One turn sends every row of this set to another row. A few are shown first. Where does it send the rows asked after them?
Sovug: [ 19   0   4  21  16   0 -26 -11   1  -3  -7   8  10   6   8   0  -4  11]
dek: [ 19   0   4  20  17   0 -27  -7   3  -5  -8   6  14   4   7  -1  -4   9]
tovir: [ 16   2   4  20   9  -3 -26 -11   0  -6 -12   9  10   6  10  -9  -5  10]
kemef: [ -2  -4   3  10   9  21   8   1 -16  -6   3   9  18   2   0 -15  14   4]
Kuze: [ 10 -10  -8  30   4  -1 -21  -8   8   1  -5   3  16  13   4 -13  -6  -2]
Ritol: [ -4   3  -7   1   3  10   0   2 -12  -3   0  10  16  19  11 -22  20  14]
rogal: [ 18   2   4  22  14  -2 -24  -9   5  -4  -7  15  12   5  10  -6  -6  11]
luz: [ 18   0   3  19  14  -1 -28  -8   1  -4  -9   4  11   6   8  -3  -5  10]
zome: [ 10 -11  -9  31   5   0 -19  -8   7   2  -5   6  15  12   6 -12  -4  -1]
Pupe: [ 11  -9  -7  31   7   1 -20  -6   9   2  -5   6  19  11   3 -12  -5  -2]
kekis: [  2  -5  -4   3   2  14   5   6 -14   2   8  11  13  16   5 -18  23   8]
lupa: [ -1   4  -4   1   8  12   2   4  -6  -1   6  14  19  17  10 -22  20  15]
Daf: [ 19  -5   3  21  15  -4 -26  -1   7  -5  -7  11  17   2   8  -6  -1  11]
rugiz: [ -4 -10  -4  11   0  21   2  -4 -14  -5  -3   9  13   3   6 -12  23   1]
Zuna: [ -2  -3  -7   4   6   6   3   1 -12  -5   4  13  12  16  13 -17  23  20]
bakon: [ 13 -10  -2  32  10  -3 -12  -9   1  -3  -2   5  15  11   2 -15 -12   3]
pasi: [ -4  -5   3   9   5  19   7  -4 -21  -7  -3   5  14   5   3 -15  16   5]
dinuv: [ 16  -1   1  21  13   0 -28 -10   5  -3  -8   7  11   6   9  -1  -2   9]
sokat: [  1  -5  -1   4  -1  12   5   4 -15   1   8  11  11  15   5 -16  23   8]
Mot: [  3  -5  -1   4   1  13   6   4 -12   2   9  13  13  15   6 -18  24   8]
mer: [ 11 -12  -2  32   9  -4 -15  -9  -1  -4  -4   2  11  13   2 -15 -11   1]
mufam: [ 17   4   3  16  14  -1 -26  -5   4  -5 -10   9  18   5   5  -9  -7   9]
Sif: [ -2  -2  -7   1   9   7   2   7 -11  -4   5   8  18  15   9 -20  21  17]
Fos: [  2  -2   1   5   1  13   5   1 -14   2   7  15  12  17   5 -17  21   9]
Nov: [ 17  -1  -1  18  12  -4 -31  -3   4  -6 -12   4  12   3   8  -8  -3  12]
Vogu: [  3  -2   1   3   1  13   3   3 -14   0   7  11  12  16   4 -18  21   8]
pemav: [ -3   2  -6   5   5  10   4  -1  -8  -2   5  19  14  16  14 -19  22  15]
pab: [ -3  -9  -3   7   4  20   2   1 -12  -4  -2   5  19   0   2 -15  21   2]
sosir: [ 18  -1   1  20  15   1 -31  -7   5  -2  -9   5  13   4   6  -2  -2   9]
mok: [ 17  -7   0  23  10  -5 -27  -7   8  -7 -10  10   8   4  13  -5  -1  12]
Tet: [ -1  -3  -5   6  11   8   5   4  -8  -2   8  14  14  15  11 -18  21  19]
Zunos: [ -3  -6   3  14   6  19  10  -5 -17  -6   1  14  10   3   5 -12  17   7]
kenu: [ -3 -10  -1  13   7  21   4   2 -10  -2   4  14  17  -1   4 -11  21   3]
fuser: [  5  -2   0   5   2  15   7   4 -15   2   8  13  13  17   5 -19  20   8]
nis: [ 12  -8  -2  32   9  -4 -14  -6   1  -4  -4   1  15  13   1 -16 -11   3]
Kepo: [ 18  -1   1  20  16   0 -28  -6   6  -2  -6   9  11   4   8   1  -3  10]

kekis moves to Vogu
Ritol moves to Zuna
Now find these:
pasi moves to rugiz
rogal moves to Daf

